In the rows, zero is written as 128.
Each path below is one point turned by a fixed rotation once a step. After each direction that follows a path, write how fast that rotation turns it, in deg/step (0 if it stays still).
Each turn is a multiple of 5 degrees from 10 to 175, or 0.
Each row of a path follows its step; steps can be skipped.

step 1: [129 129 124 124 134 131 120 122 126 127 133 136 119 130 133 131 135 138
 120 131 130 120 119 131 121 128 126 127 145 133 134 125 123 130 128 131
 133 115 133 120 129 139 134 129 129 133 123 132 134 132 127 127 132 133
 128 128 126]
step 2: [127 126 132 133 127 133 126 131 114 127 126 119 126 129 122 126 123 133
 130 141 133 122 118 127 134 127 127 126 131 130 141 136 126 120 136 119
 125 126 135 138 123 118 134 131 127 128 125 120 132 134 130 127 134 127
 134 129 124]
step 4: [129 125 128 135 135 127 124 133 117 128 132 128 130 123 129 118 123 121
 124 123 125 114 125 123 118 128 126 127 122 137 137 127 128 123 127 124
 135 134 129 132 125 122 134 129 130 122 129 125 137 126 132 132 139 140
 127 120 132]
step 5: [123 135 128 130 123 134 133 124 132 124 127 133 123 132 141 119 131 129
 118 132 138 134 127 130 127 124 127 128 127 141 131 126 125 131 139 125
 135 123 136 127 131 137 124 131 134 134 134 130 131 136 134 128 135 139
 134 129 128]
step 10: [125 130 140 125 123 130 128 140 126 120 125 125 120 126 130 130 131 126
 138 122 129 123 120 135 127 124 131 133 120 130 134 130 138 127 131 121
 125 126 134 133 127 123 140 120 131 136 123 137 138 136 131 128 133 130
 126 125 123]
step 11: [126 137 125 121 128 130 125 133 119 130 126 133 124 138 138 137 134 130
 131 132 122 127 122 122 123 121 122 127 137 134 126 140 128 128 130 128
 136 119 132 128 136 126 121 127 132 128 129 126 123 127 124 124 128 139
 116 127 122]
step 12: [131 123 133 139 127 126 127 133 117 122 123 132 123 131 125 125 127 124
 135 139 122 120 120 129 118 130 119 123 133 130 136 126 130 131 120 131
 123 130 137 135 126 133 137 137 129 127 130 135 135 136 135 123 127 127
 127 121 122]
step 13: [118 129 123 134 124 141 129 123 121 121 132 125 123 132 133 124 138 131
 129 126 128 134 125 125 122 122 124 132 127 136 139 143 128 128 132 135
 134 132 136 126 129 128 124 130 119 123 120 126 126 130 128 130 123 134
 135 134 123]
step 14: [131 128 123 123 131 133 121 130 124 120 134 129 123 126 126 126 127 121
 130 123 130 119 124 130 117 125 128 124 137 137 122 130 133 132 132 133
 130 120 130 131 117 125 146 127 125 136 123 130 138 127 141 129 129 132
 128 126 132]
step 15: [119 134 132 129 124 131 136 127 121 125 129 119 124 137 132 124 123 136
 126 133 134 130 115 120 125 124 123 119 131 129 127 140 129 121 129 122
 132 127 131 125 127 122 129 123 134 124 139 123 131 124 131 131 131 141
 136 126 129]
step 16: [125 124 132 131 132 129 123 130 124 116 120 136 123 129 126 127 127 122
 128 122 135 130 120 121 125 117 119 117 135 129 131 117 124 121 135 130
 129 129 126 126 124 136 137 129 129 132 124 138 125 138 130 124 127 135
 121 128 127]
Directions:
[127 128 129 129 128 128 126 130 128 126 128 129 128 125 127 128 129 126
 131 126 125 127 128 129 130 128 126 127 129 127 127 126 128 125 130 126
 127 129 128 131 126 128 129 129 128 129 128 127 129 128 130 128 129 126
 128 126 130] => 175
[131 128 130 128 129 129 129 130 126 130 127 130 127 129 128 130 130 130
 129 128 129 128 126 128 126 128 128 127 129 128 126 127 126 128 131 127
 127 128 127 130 127 131 126 130 129 127 128 129 129 128 124 129 127 127
 129 127 125] => 70
[129 129 127 128 128 128 128 127 128 130 127 127 128 127 129 128 127 128
 128 132 130 128 127 127 130 130 127 129 132 129 126 128 128 130 129 128
 127 128 129 129 128 127 127 130 131 129 132 125 130 129 131 128 128 128
 127 127 127] => 110

step 1: [130 117 140 117 132 128 121 129 127 138 131 125 124 128 130 137 128 124
 128 126 125 125 137 135 130 127 132 134 132 131 127 136 128 130 131 121
 123 128 122 126 133 129 117 117 123 129 120 123 132 131 126 123 135 122
 129 135 125]
step 3: [121 121 121 130 133 127 132 123 128 130 126 123 120 130 131 126 131 134
 119 125 128 124 129 128 131 125 130 127 120 125 127 130 130 120 127 137
 124 132 130 119 131 120 126 137 115 142 132 130 129 130 135 124 130 115
 129 131 129]
step 6: [131 128 126 124 140 123 121 125 126 124 125 126 133 128 123 124 133 126
 129 136 124 137 128 125 134 130 121 123 121 138 127 134 131 133 123 132
 122 125 126 129 129 122 110 132 128 127 129 120 134 129 130 129 123 125
 135 124 118]
step 8: [136 113 130 131 126 124 131 131 132 137 133 125 130 126 125 120 131 135
 132 132 127 127 129 135 122 121 124 123 122 124 124 125 121 122 132 129
 129 124 130 138 133 128 126 132 114 123 118 125 130 124 125 128 131 123
 131 120 130]
step 10: [121 123 132 123 143 128 122 128 127 127 130 120 130 129 117 129 133 130
 135 133 121 125 122 127 128 134 128 117 130 137 120 127 126 125 130 131
 116 123 130 125 132 129 132 125 123 134 136 124 132 126 136 135 128 134
 130 128 125]
step 11: [135 129 132 129 133 126 127 135 123 135 132 117 122 129 132 130 120 130
 131 127 128 125 127 124 130 142 127 129 140 130 126 139 120 126 120 131
 124 129 135 131 126 130 127 135 126 137 124 129 136 128 128 121 128 122
 133 117 124]
step 12: [124 121 127 132 125 119 117 136 127 122 133 125 129 125 125 122 127 128
 132 141 135 125 132 137 127 129 123 125 119 126 128 134 130 127 117 125
 129 124 125 129 132 123 137 129 116 122 126 131 133 130 125 119 126 122
 131 123 123]
step 13: [124 127 130 123 129 124 121 120 129 129 123 126 128 126 128 132 123 128
 132 139 127 133 128 129 121 120 135 124 126 139 124 129 125 121 132 130
 136 129 132 126 129 137 119 122 119 133 122 134 129 133 130 113 120 121
 126 133 128]
step 14: [123 124 133 116 129 129 130 123 136 133 138 117 128 127 128 129 132 125
 131 131 120 128 127 121 134 125 116 118 130 127 122 127 131 129 125 130
 127 127 135 136 126 134 133 129 122 126 127 124 127 120 136 119 127 132
 131 138 125]
step 15: [132 121 131 128 123 123 129 130 130 139 127 126 130 130 122 138 131 131
 132 130 132 120 129 125 139 129 131 131 131 123 122 136 133 126 122 146
 126 137 134 128 132 126 128 127 124 136 131 121 130 129 128 124 120 128
 129 118 128]
step 16: [125 120 129 125 133 128 110 132 133 129 138 131 120 128 123 126 129 127
 134 124 139 125 133 137 128 127 123 126 131 129 135 129 123 126 126 134
 131 132 121 121 135 130 125 128 126 125 133 125 138 132 133 124 128 128
 140 128 128]
Directions:
[127 129 131 128 129 129 130 126 130 128 128 128 130 128 128 130 127 129
 126 130 132 127 129 127 128 130 126 128 130 129 125 128 129 129 126 128
 127 127 128 127 131 128 126 129 128 128 126 129 126 128 129 131 127 128
 129 129 127] => 85
[128 128 126 128 129 127 126 127 129 126 128 129 127 129 129 127 130 131
 128 129 132 127 126 128 127 128 127 129 128 127 130 126 127 128 128 127
 129 126 129 129 128 128 128 129 126 128 127 130 125 128 129 126 129 125
 127 126 132] => 80

step 1: [126 126 126 127 125 119 134 130 124 127 123 119 125 132 126 127 126 124
 133 127 131 124 123 123 136 121 132 127 130 124 140 125 127 128 128 130
 131 122 137 122 123 127 127 128 122 135 136 137 125 130 135 140 122 122
 132 115 133]
step 2: [141 129 135 125 131 126 132 133 133 127 123 129 131 130 126 141 131 121
 137 122 135 131 125 127 129 121 131 125 125 131 131 127 117 122 127 138
 126 127 125 122 122 132 136 128 120 126 136 129 125 126 129 128 123 128
 121 129 121]
step 3: [126 133 131 129 125 129 136 132 137 119 126 125 130 121 136 125 129 129
 131 127 137 128 125 120 136 126 136 123 128 121 127 134 131 132 130 130
 138 133 119 125 121 128 136 126 125 123 130 140 124 124 123 130 122 120
 126 135 135]
step 4: [128 131 119 115 120 125 134 130 126 128 129 130 128 130 123 133 137 131
 121 123 124 133 131 124 126 122 132 130 126 131 124 130 128 129 132 130
 136 135 118 115 127 126 130 131 123 128 128 126 127 128 131 129 124 110
 126 127 124]
step 8: [135 142 131 125 126 117 126 127 130 124 128 117 118 125 127 136 130 127
 129 128 137 122 129 120 131 119 128 139 126 126 129 129 126 124 134 120
 127 126 130 121 121 122 130 125 128 130 123 134 123 126 131 131 123 122
 122 128 124]
step 9: [129 137 123 128 125 123 132 133 136 120 131 135 129 129 120 130 133 133
 126 126 128 121 118 126 125 130 133 129 135 126 133 133 124 128 128 131
 122 126 120 124 115 132 143 126 120 133 134 133 127 129 134 131 125 129
 131 122 129]
step 11: [129 125 124 133 125 128 126 133 126 125 118 131 128 128 130 138 130 122
 130 130 120 137 122 122 139 122 131 128 132 134 130 133 124 128 124 131
 133 130 129 112 122 130 135 123 129 126 135 130 134 130 123 136 125 118
 123 125 133]
step 12: [135 129 121 128 129 122 131 130 133 129 129 125 128 121 134 132 130 117
 130 119 128 135 127 129 126 126 132 123 126 129 133 118 133 137 134 125
 130 128 130 124 121 127 135 139 122 127 130 131 122 125 128 138 120 121
 121 139 128]
step 13: [127 137 123 124 128 130 135 118 120 114 130 123 135 130 132 134 133 128
 129 124 133 136 124 118 131 122 134 124 127 130 133 130 130 125 133 128
 133 129 129 127 129 122 131 127 117 133 139 135 123 123 131 127 129 122
 134 125 127]
step 14: [130 129 132 122 125 122 131 133 125 125 131 135 127 132 122 140 132 130
 133 128 129 120 131 128 125 120 131 128 119 120 137 127 121 133 128 133
 138 132 125 125 124 126 122 136 120 128 128 138 121 123 127 129 120 125
 124 119 133]
step 16: [124 134 116 127 126 118 131 129 134 129 126 130 118 125 122 124 122 131
 127 134 130 128 125 132 125 122 131 128 127 121 127 131 134 126 125 119
 137 136 124 123 126 131 136 120 121 126 133 132 128 126 133 133 120 118
 122 130 135]
Directions:
[129 128 128 128 126 128 129 128 129 131 127 126 126 129 127 129 130 129
 128 128 123 128 126 128 127 131 129 128 128 125 128 128 130 129 129 131
 129 128 127 127 127 127 129 130 127 129 127 127 127 129 126 130 127 129
 129 125 128] => 140
[130 128 128 128 128 129 129 127 127 125 129 127 124 129 127 126 127 127
 129 128 128 128 127 127 127 128 129 127 126 127 126 131 124 126 128 129
 126 126 127 130 129 128 127 131 127 128 126 131 128 128 128 129 128 129
 127 128 128] => 60
[130 129 129 127 128 127 128 133 130 125 129 128 127 130 128 128 126 131
 126 127 129 127 128 128 128 131 129 127 129 127 128 130 128 128 126 129
 128 129 128 126 129 127 127 125 127 128 127 127 126 129 128 127 128 127
 127 129 127] => 60
[131 125 127 128 127 125 128 128 129 128 131 129 129 128 130 127 129 128
 126 129 127 128 126 129 130 125 129 128 128 126 128 129 128 125 129 128
 129 128 131 129 129 129 129 129 130 128 128 128 129 129 128 124 128 129
 130 129 127] => 0
[130 130 126 129 126 129 127 128 125 127 126 130 127 127 125 128 128 129
 128 127 127 128 126 128 127 127 126 128 127 130 128 129 128 125 124 130
 129 127 127 127 128 129 129 129 128 129 131 125 129 126 131 125 129 127
 128 129 129] => 155

step 2: [138 124 128 124 135 136 135 133 123 126 140 126 133 138 126 127 129 126
 136 124 134 120 127 121 131 128 136 133 130 126 129 131 128 124 127 127
 120 118 139 136 132 123 134 127 124 132 127 136 122 135 125 127 120 132
 130 128 123]
step 4: [122 120 134 126 122 126 133 132 128 133 135 123 123 131 132 131 122 132
 131 126 124 117 127 126 129 135 123 127 135 131 131 126 123 130 139 137
 127 126 137 130 127 136 119 123 124 125 134 122 131 144 123 130 125 130
 134 130 131]
step 5: [135 133 133 121 139 130 121 132 136 129 141 127 139 124 125 129 126 121
 127 134 132 121 120 134 127 130 130 131 126 129 130 127 123 131 132 133
 123 126 130 119 139 129 123 131 121 128 127 135 131 119 123 137 134 126
 129 124 131]
step 6: [126 120 130 122 134 137 131 129 128 125 129 122 134 136 124 125 131 123
 127 118 121 133 124 131 129 129 122 131 126 125 132 132 124 120 125 137
 130 133 131 135 130 130 136 113 124 128 131 132 124 133 123 123 133 125
 137 136 121]
step 8: [139 134 131 128 134 130 132 128 129 132 132 126 131 130 130 124 127 128
 124 129 126 124 133 130 133 144 129 133 129 118 126 129 125 127 143 134
 130 125 129 127 132 128 127 122 128 137 128 113 133 134 120 126 131 121
 124 136 123]
step 9: [124 131 125 122 136 131 124 118 131 125 130 133 130 126 135 128 135 129
 123 124 132 127 136 142 126 119 139 129 123 134 131 129 130 121 131 132
 129 134 127 120 128 132 127 122 122 128 131 134 123 125 128 140 136 119
 131 132 123]
step 10: [130 125 129 129 136 135 120 126 125 129 132 137 127 135 128 130 127 135
 132 123 125 122 132 119 127 122 121 133 134 119 122 129 133 124 125 130
 126 130 131 134 117 117 134 117 128 129 127 123 132 132 126 130 128 125
 138 142 134]
step 11: [137 130 131 124 125 125 127 129 124 128 130 136 131 119 140 126 122 122
 128 134 133 137 131 126 131 127 136 123 130 122 135 131 142 129 130 129
 134 124 128 125 129 117 130 133 120 126 128 121 127 132 120 138 134 129
 127 128 121]
step 14: [124 129 139 127 130 133 131 132 127 127 125 130 123 127 139 132 125 119
 131 123 122 131 121 113 124 127 125 122 129 119 129 127 129 127 130 137
 128 124 139 129 133 122 123 124 126 120 124 124 131 122 125 121 129 123
 135 137 128]
step 15: [130 128 129 116 131 122 132 130 125 129 131 126 135 121 127 130 128 124
 133 130 129 125 125 134 123 120 144 120 133 128 143 127 123 137 120 126
 126 128 132 141 129 130 129 131 116 129 126 124 128 131 128 129 131 126
 127 124 126]
step 16: [128 131 135 129 134 134 135 121 120 132 130 128 133 134 115 123 126 116
 127 125 129 125 127 126 128 130 123 126 131 124 129 127 117 123 139 117
 129 130 128 125 126 126 127 129 123 121 124 130 135 135 134 117 128 122
 126 138 128]
Directions:
[125 128 131 126 130 126 130 128 127 129 130 127 129 127 125 130 127 127
 126 128 127 129 126 129 126 130 126 126 127 130 127 132 126 128 128 128
 126 129 128 130 129 129 128 129 126 127 128 127 130 127 127 127 128 128
 128 127 128] => 35
[132 129 129 129 129 129 127 126 128 129 130 129 126 128 128 125 127 129
 130 130 127 129 127 128 128 126 126 128 127 125 127 130 129 128 128 127
 128 126 128 126 130 130 128 129 126 129 128 130 131 129 128 126 127 127
 129 126 127] => 130
[127 128 129 128 127 127 128 128 130 126 126 127 128 128 130 132 129 130
 129 131 125 131 128 126 127 128 126 130 128 127 131 128 129 130 128 128
 128 127 130 128 126 125 129 128 126 128 129 126 129 129 129 128 128 127
 129 127 126] => 100
